A single turn carries every row of the set below to another of its rows. Some are shown first; where does it send the rows asked next?
Dopo: [ 23   3  -3  -7   3  -4  10   8   9 -25  27  -6  12  11  33  18 -15   5
  -2  26  -5   6  15   8  21   1  -3  -3 -24  16]
suti: [  6 -24   2 -10 -16   0   1   0   7  -9  11 -15 -19  13  -3  36 -18 -32
  26  -2   3   6   1  16  -7  17  -8 -10   7  20]
fuduv: [  4  -3   7  29   7   8  14   0  13  -3   5 -34   5   6   0 -15 -12   2
 -15  -2   2   7  -8  -4  13  -8  -4  14   0   9]
Dofar: [ 20 -13   6   6  -4  -4  -8  -3  -4 -35  41  -5  -7   4  18  10 -18 -12
   1   7  -7  -3  13  15  13 -16 -15  14 -12  -4]
fuvi: [-13  -4   3  17  19  10  16  -1  10   0  -5 -10  -2  17 -20  20  -9 -31
   5  -7 -12  11   0  21  -1   2  -7   0  19  21]
binep: [ 12 -11  11   2   7   0  17   3   3 -22  32 -11  13  12  20  18 -19 -10
 -11  18 -17   2  19  19  15  -8  -4   3 -11   9]
tizef: [ 20 -26  -1  14 -26  -3  -8 -11   3  -9  26 -29 -16   7  15  -8 -20  -1
  11   0  11  -1  -9  -5   5   2  -6  12 -12  -2]
rirob: [ -9 -11  12  17  16   2  25  -4  11 -12  14 -15  15  17   2  22 -12 -27
 -11  -1 -18   3   5  22  10  -7  -8   5   7   8]
naz: [  2 -26   0 -10 -24   1   2  -7   4  -8  16 -10 -23  16  -4  37 -16 -34
  25  -3   2   6  -1  13  -5  10  -6   2  -2  19]
fipef: [ -2 -10 -29 -14   4   1 -20  -3  30  -5  -6   8  13  16   6 -23 -14   6
  41   6  -7 -14   0  -8   9 -12  10   3   8  -5]
Gutam: [ 21 -20   4   0 -30   3 -14   4  20   1   8 -30 -15  11   4  -6 -17  -4
  14  -1  15   0 -11 -16  -5   7   4   9 -15  17]
nel: [-18   7 -29  -2   3  -5   3  11  28 -15  -7  11  24   4  26 -10   6  -3
  39   4  -5 -22  -8  -7  -2  -4  19   6 -13  -1]
bag: [  6 -11   5  29   5   8  14  -7  10   1   4 -33  13  13   9 -19 -11   2
 -14   5  -9   1  -7  -5  10  -3  -2  13  -5   4]
vezok: [-12   3 -28   4   8 -14  11   7  13 -15  -6  24   7 -11  21   9  16 -20
  50   7  -9 -18  -8  10  -7   5   8  10 -11   3]
pufib: [  6 -26   5  -4 -19  -1   8  -6   0 -24  26 -21 -17   8   8  36 -18 -28
  12  -1   3   6   0  15   8   3 -15  -1   2   9]
vik: [  8 -11  -3  18   4   8  26 -12 -11  -6  23 -19   9  15  18  -2 -14   4
 -10  26 -19   8   8  10  18  -3  -3   8 -14   8]
Losom: [-11  -5 -28  -2  23   3  -5  -7  30   4  -6  20  14  12  -1 -15 -11  -2
  39   9 -17  -6   2   9   9  -8  14   0  18   2]
Gapof: [-12  -6   7  13  14  12  16  -6  11  -5  -2  -4  -1  17 -19  23  -3 -37
   0  -9 -17   6  -2  19  -2  -5  -7  10  13  18]
kebab: [ 26   8 -13 -22  -3  -9 -13   3  -1  -4  -7  23 -24   5  -2  17   4 -12
  35  19  -6  16 -11  14  10   1  -9  12  -7  31]
Fibi: [  2   1   4  25   9  12  -6   8  17   2 -14 -27   5  17 -14 -21 -12  -5
  -3 -10   1   4 -10  -9  -1  -6  -3  12   4  12]
vasa: [ 27  10  -2   5  11  -2 -13   6   8 -42  29   2   3   2  24   3 -10  -1
  -6   9  -5   0   8   7  20 -17 -16  13 -17   0]
sako: [  4  -1  11  22   8  15  -1   5  25   3 -10 -24   8  11 -10 -17  -6  -8
 -11  -7  -5   0 -10 -10  -1  -5   3  18  -1  16]
melok: [ -8   1 -28  -6  -2 -11   7  15  16 -18 -18  10  21  -2  28  -3  13  -8
  44   8  -5 -24  -9 -11  -4  -1  10  10 -21   1]
vog: [ -5  -5 -30  -5  -5 -11   8   6  11 -18 -11  15   8  -9  29   5  16 -14
  51  11  -8 -22 -12  -2  -8   9   7   5 -15   2]
Ludi: [ 21   7  -9 -18  -8  -6 -13   9  -4  -7 -34   3  -2   3   2  -3  20  -7
  41  13  -5  -4 -22  -2   0   8 -10  17 -12  20]
Tavo: [ 21  18  -3 -19  12   0  -9  16  11  -5 -30   9   8  15  -4  -2   7  -2
   9  18 -14  11  -8  -2  16 -11  -7  17  -9  32]
fofom: [ 10   2 -24   6   1   6  25 -16 -17 -13  20  -4   0  16  24  14  -9   5
   4  31 -13  16   5  12  22   2 -10   0 -19  13]
Gobor: [-12  -5 -34 -11 -12  -3   2   2  19 -18  -5  10  14   1  32  -1   8  -6
  49  11  -6 -22 -11  -8  -6   7  13   0 -13   0]
kigo: [-15  10 -25   5  11 -14  10  16  19 -14 -13  19  19  -5  19  -1  13 -14
  42   4  -6 -20  -7   0  -3  -6  12  13 -16   1]
lefer: [ 17 -11  -8  21  -7   5   1 -18 -18 -17  31 -15 -10   7  16 -12 -14   2
   1  14 -11   3   3   5  13 -14 -13  18 -13  -5]
lipu: [  6 -26   8   2 -15  -8   3  -8   4 -21  35 -11 -13  10  10  34 -21 -31
  14  -4   1   1   5  21   5  -3 -12   4  -1   1]
sorig: [-22   9 -27   6  14  -6   5   5  27 -17  -2  23  15  -3  19   0  11 -15
  40   2 -13 -20  -6   7  -4  -3  15   6  -3  -3]
rado: [ 21 -19   4  -2 -26   2 -21   9  16  -8   3 -32 -13  13   3  -3 -20  -6
  18  -6  17   0  -9 -16  -6   8  -5   1  -7  13]
dit: [ 17 -20   2   7 -27   0  -6  -2   6 -13  21 -38 -13   6  11  -1 -21   0
   7  -3  18   2 -10 -11   9  -2  -8  10 -11   5]
zuvov: [ 36   7 -10 -24  -7  -2 -15   8   5  -1 -20   5 -11   7   5  -2   6   3
  24  25  -7  12 -15  -6  12   5  -5  12 -14  32]
Mev: [  4  21  -1 -14  12 -21   0  23  10   0 -22  18   5   6  -6  18  12 -17
  38   7   0   3  -7  20   6  -2   3  13  -9  28]
difil: [  5  19  -7 -15   4 -10   1  18   1   2 -40   4  16  17  -4   2  15  -6
  31  12  -4   1 -15   1   6  -2  -2  17 -14  24]
soref: [ -4 -18 -25 -19  14   3  -3 -11  28  -5   0  22   7   8   7   6 -10 -12
  46  14 -22  -9   7  15   4   5   9 -10  20   5]
zudu: [-16  -4 -34  -4  -1  -3   5  -5  17 -19   1  22   6  -4  26   8  12 -18
  51   7 -13 -21 -10   8  -9   7  10   1  -3  -1]
Kufu: [ 14  19  -7 -17  15  -8  -8  11   5  -8 -16  25  -6  14 -12  18   4 -18
  20  12 -11  16  -5  18  16 -16 -10  17  -3  31]
zerer: [  5 -23 -25 -30  -5   1 -19  -6  28 -13   0  11   9  13  12  -2 -14  -6
  50  11 -12 -16   2  -1   4   0   5  -7  11  -1]
Zabul: [ 15   9 -22  20  11   8   0 -19 -18 -29  22   4  -9   7  15  -2  -4  -1
   2  14 -13  11  -2  12  20 -15 -23  17 -10  -3]
fipi: [ -6  -8  10  18  15   9  25  -5   8 -12  12 -18   3   7  -4  25  -9 -27
 -10  -1 -12   9  -1  22  11  -4 -12   5  14  13]
lud: [ 21  10  -2 -16   0 -17 -14  14   5  -9 -17  16 -12  -8   1  15  18 -16
  46  10   0  -1 -16  18  -2  10  -4  14  -6  23]

fofom goes to Zabul
Ludi goes to lud
And these:
Gobor goes to zudu
lipu goes to rirob
lefer goes to Dofar
naz goes to Gapof
kebab goes to Kufu
rado goes to suti
soref goes to Losom
melok goes to vog
fuduv goes to dit

A single turn carries every row of the set below to another of its rows. Some are shown first; where does it send the rows asked next?
Sil: [ -9   4   1 -26  -2  31  12  15   2 -16  31  -5 -16 -11 -11  11   4   3
 -42 -16 -13 -26  13 -20]
Gom: [-14  13   1 -36  12 -24   7  -3 -18  15   4  13 -17  10  11  -5  13 -17
 -28 -25  -5  15  21  -8]
Famip: [-12  35   6 -45  17  -6  -4  -2 -28  -3  20  27 -22  -8 -14   2   8  -9
 -28 -30  -5  -4  17  -3]
Vara: [ -6   8   6 -29  28  19  -6  37   0   3   8 -25 -15  32  11 -13  33 -22
  -8 -36 -12  -2   3  13]
det: [-21  20   4 -43  31   7 -19   7 -29  13  24  15 -35  11 -12 -26  12 -10
 -24 -17 -19  -7  24 -13]
zota: [-10  22   4 -19  27  32  -7  35   2   0  32  -1 -28  18 -14  -2   6 -16
 -13 -38  -6 -31 -11   5]
let: [-16  22   1 -36  20  26  22  37 -27  -2   7 -16  -1  39   6 -24  15 -12
   1 -27 -10   1  -9  12]
tadig: [-24  26   7 -25  12  34  19  42 -14   4  20   7 -10  18  -5 -14 -12 -12
 -10 -22 -15 -24 -19   3]
nafo: [-17  42   9 -34  13  21  28  42  -5 -20   0  -4  -2   8  16  -1   0  -4
 -11 -25  -7   2  -5  -3]
tasu: [ -7 -21  -7 -30   3  31   7  10 -21   6  35 -21 -11  24 -15 -15  22 -10
 -32 -16 -15 -22  12   3]
rugod: [ 18  32   1 -34  25  32   3  -6 -26   6  15   7 -14   0 -19 -12 -20 -20
 -11 -16 -12 -18  26 -18]
kop: [ -9   7   8 -13  16  27  -4  16 -28   7  26 -43 -12  32  -4 -15   3   1
 -21  -8 -15 -27   4   1]
zes: [ -4  14   1 -16  17  25  19   3  -6 -15  16 -29  -3   7   6  -4  36   8
 -24 -11 -10  20   7   8]
Bop: [-20   8   6 -40  26   0  -7  -5 -22  23  22   9 -36  23   7 -25   9  -5
 -18 -25 -11  -2  17 -23]
fut: [-16  14  14 -50  13 -10  -9   3 -27  12   2  12 -14   3   7 -15  27 -15
 -24 -27 -22  12  24  -1]
Zuf: [-13  18   7  -5   9  33  17   8   7 -10  29  -5 -12 -14  -5   6   9   8
 -34  -8 -16  -5  -4  -1]
debuv: [ -3  30  10 -24  14  10   5  34  12 -16   6  -3  -8   0   6  20  18 -16
 -17 -44  -2  -5  -5   7]
Veg: [-13  -2   0  -8  14  38  10   3 -15   9  36 -18 -11  17 -14 -17  23   0
 -23  -9 -18  -6  -8  14]
Sona: [-21   3   2 -39   8  34  11  40 -11  -3  27   4 -14  19 -15 -11 -12 -22
 -19 -37 -20 -37   3  -7]
Nasu: [-10   0  -7 -51  15  20  16  35 -24 -13   7 -21   1  38  -2 -16  19 -25
  -8 -41 -11  -5  16   5]
Vafes: [-15  26  -4 -29  21  -9  -1  -3 -25   8  19  26 -26   3 -16   3   4  -3
 -21 -29   1  -4   8 -29]
mogi: [ 12  23  -3 -21  16   4  19  -9 -16   8  -4   7   2   0 -10   6 -16 -25
  -9 -30  -7   5  22 -21]
zerif: [  7   4   7 -32  22  12  12 -12 -13  22  -1  -9  -8  19  13 -21 -11 -27
  -6 -26 -19   6  30 -15]
vig: [  6  18   2 -25  30  27   5 -12 -20  16  15   3 -18  13 -13 -14 -20 -13
   1 -30 -14 -13  18 -36]
Motal: [ 23  25  11 -40   7  15  13 -11 -23   6  -7   4   7  -8   0   0  -5 -24
 -12 -26 -14   0  26  -6]
Poval: [  3   1  -8 -37   5  16  17  10 -12 -25  12 -29  -1   8   2   6  36   0
 -33 -20  -4   6  25  -8]
nuvik: [ 14  10   9 -39  22  29  -2  -1 -25  21  -3  -9  -6  10   1 -28  -1 -26
  -6 -12 -28  -3  32 -16]
Bedir: [ -5  28  12  -8   2  19   8  15 -17 -12  22 -22  -5  -1  -9  18 -10   7
 -31 -16  -6 -31  -3  -6]
Miziv: [ -1  15  14 -18   2   6   9  16 -18  -9  -1 -45   8  14  16   7  16   1
 -26 -14 -12  -2  11   3]
Rizo: [-12  25   2 -47   9  19  22  40  -1 -34   4  -5  -4   2   2  10   1 -12
 -20 -41  -9  -9  16 -18]

Nasu goes to Poval
Vafes goes to vig
And these:
let goes to zes
kop goes to Vara
fut goes to Motal

